One vector is turned by the same rotation once a tick. Each row is the vector after some number of ticks, and that number follows the row.
The counts run from 0 to 536.
[ 23   3 -17  12   8 -21  13  -2  -7   8  24  12 -18  35 -20  -6 -15  23
  -8   2 -27 -40   2   1  12   7  -2   0   3   1  11 -20  13] => 341
[  4  -9   1   6   9  -6  11  -4  16   6  16  40 -25  35 -27 -18   6  14
 -15   8 -24 -18 -26   2  -1  11  15   9  18   7 -19  -3  12] => 188
[ 24   5 -20  16 -23 -24 -17  21  -1   7  -1   4 -23   7   8 -15  -1 -10
   2  28 -12  -5  11   9   6  30 -11  -3   7  36  -9  -4  34] => 299
[ -9  27  21  12 -17   6 -15  -4 -27  11 -27 -12  -7 -18 -16  33  -7 -13
  -5  -3  -9   5 -13   6  31  -2   3  21   9  12 -19  -4 -26] => 15
[-10  -9   5 -13   9   5 -22 -16  -9 -18 -17 -32  -3 -29 -15  -7  15  -3
 -10  16  22  19   2   8   2  24  10   0   9  18 -23 -21 -34] => 221
[ -7   5  15 -11 -30 -21 -27  10 -25  12   5 -15 -10  10  -2 -31 -22 -27
 -24   9   5  -7   0  -4  11  15  24  11 -18  26  -3  14  -7] => 59
[  0   1  13 -40   3 -20   2 -16 -26   7  -7 -20  -2  -1 -23  -9  -7  -7
 -11  -9  -8   7  -6   0   0  -6  23  15 -18 -17  -7 -13 -53] => 419
[-16  -2 -14  -6   0 -21 -23  13   7   0  -5 -15  -8 -10 -21   1 -13 -35
  14 -20 -24   9  25  -8  -6   0  21  18 -25   4 -23 -24   7] => 111
[  1   6 -22  13   7   6  -7  -1  -6 -29 -23 -33  11   2   4  17  15  -9
  -3  -9 -12   5   9   4  23  33 -25  10 -11  27 -13 -29  14] => 304
[ -8   7  -3 -13  14   5  -2  -8  13  -8 -16   3 -24 -26 -32  20  19 -10
   4  -7 -30  26 -17  -1 -13  10  12  12  14  -3 -33 -17 -26] => 26
[  9   3 -14  -7 -13  19 -20  20  -2  21 -17  14 -18  11  10   6  24 -18
   7  -2 -42 -24   7  22  17  14  -2  21  20   6  -9 -19  13] => 314
[  3  32  10 -21 -22   5   6   2 -16   7   2  18 -26  -8  -9  -1  18  11
 -20  27 -10  -6 -23  18  11  16  -7  12  30  22  -7  14 -21] => 228
[ 13  34  -3  30 -34 -12 -18  14 -16  19  -4 -13 -17 -14  -9  10 -14 -19
  -9  15   1   4  -6  -5  17  24   5   7   2  35 -12  14   9] => 450
[ 21  11 -17 -12 -17 -29 -26 -19 -15 -13   1 -13  19  -5 -14  -4   4 -13
 -10 -22 -28  17  13  -9  14  -6   7  24 -24  17  -4 -16  18] => 502
[  0   5 -10  -7   3  11 -33  -8  -5 -31  -5 -16  15 -26  -7   8  32  -8
  -9  -2 -12   0  19  18  26   5   5  14   3  24 -14 -33   4] => 514
[ 17   1   7  -1 -20 -25 -14  -8 -34   9  -5   8   0  42   7 -15 -13   4
 -20   0 -22 -28  -4  10  38  -8  -4  13  -3  10   8 -11   5] => 354
[ -3  12  -9   0  12  24  17  11  -4   9  19  13 -13  20 -18   6  23  13
  -1   1 -25 -50   6  17  15  10   7  18  13  -7  -6 -22   1] => 328
[  8 -15 -10 -37   5   3 -12  13   7   4  14   5 -18   3  -3 -44  27 -15
 -14  14 -23 -13   6   7 -15  24  29  -1   3   5  -9 -10 -11] => 273
[  3  13  13  -3  -5   1 -15 -11 -20   8  -9 -22   4 -35 -30   5  15  -4
  -3  18  25  21  -1   4   5   4  25  13  11  10 -27  -8 -33] => 223
[  4  -6 -22 -19  11  17   1  11  -3  -2 -27  -5 -10  16  13  11  32 -14
  11  -7 -44 -15   8  19  14  18 -14  18   8  -6 -12 -34  -2] => 316
[  0 -14  -2 -35   4  -2  -2  21  -2   3  11   0 -20  16   4 -46  24 -20
 -12  22 -15 -20   5  13 -10  21  27   1  -4   0 -10  -3 -15] => 272
[ 18   6  13  -7 -12 -28 -27   6 -18  -1 -11  10 -29  -4   5 -14  -5 -16
 -27  28 -26  -5 -19  13  24  -6   3 -14  12  18 -10  -6 -18] => 214
[ 16  -8 -18  -2   0 -17 -22 -12   2 -24   3  -8  21  10  -8 -24  23 -18
 -17 -11 -20  16   7  -9   6  13  15  15 -26  20 -17 -19  29] => 500
[-15   5  14 -10 -22 -27 -15   6 -28  -1   4 -25  -4   7  -2 -23 -26 -25
 -26   6  13  -3  -1  -8  15  14  20  11 -27  24  -9  13 -11] => 58
[ 18 -17   5  15   0   4 -26 -15 -13  -2   1  -1  -8  21  -5 -13  -9  13
 -44 -14 -21 -26 -22 -10  29  21  14  -2   8  27   7 -12   2] => 203
[-12  13  -9 -14   6  12  10  35  -4   0  -7 -10 -42   0  12   7   3 -19
  -2   9 -36 -31   0  15   7  30  -7  -2   7   3  -5 -11 -18] => 467
[  1 -16 -10  16  20 -12  -4 -11  14 -17 -24  -5 -18  13 -17  15  -7 -11
 -12 -27 -40  17 -28 -18   3  14   7   1 -11   4 -26 -24  -1] => 402
[  4  17  -6  17 -10  15  24  12 -10  25  -3 -10 -30  25  -8  12 -18  13
  -9   3  -2 -22 -19  -7   2  49  -9   9   8  17   2  13  -5] => 243
[  4  15  11   7 -22 -31 -25 -12 -22  -3  11  14   3  19 -16  -7 -22  -2
 -24  -6 -17 -16  -3   2  34 -17   5  20  -8  22  -4  -4  19] => 352
[ 21   0  16  -1 -19 -36 -25 -10 -27  18 -14  -7  -3   0 -10 -15 -10 -21
 -11  15  -3  19  -7  -2  17 -20  23   5  -7   2 -19  -6 -25] => 211
[ -8   3 -13  -9  24  26  27   3   1  -4  16   7  -8  29 -14   2  25  17
   0  -2 -22 -45   2  18   8  19   6  21   4  -8  -7 -22   0] => 329
[-25  20  -1   3   7 -12  10  22  -9  11   8  -3 -15  -4 -26  12  -5 -23
  29  23   2 -17  24  16   2  -7  14  20  -7 -13 -35 -19 -10] => 323
[  8  14 -10  22  -9 -31   4   2 -15  -6 -14 -39  -2 -10 -13   4 -10 -17
   3  17  19  35   0 -14  -5  30  -2   4 -20  23 -27  -2  -3] => 447
[-19  13   5   3 -28  -8 -16  26 -14  13 -12   8 -14  12  10  -7  10 -38
  13  23  -6  -7  13  20  15   7  -3  28  -3  13 -30   1  14] => 311
[ -9 -22  -6 -20  15  26  -7   7 -10   3   7 -20   4  23  -1 -20  17  -1
  -3  -4  -7 -41  22  12   6  22  24  17  -8  -7  -2 -30 -12] => 120
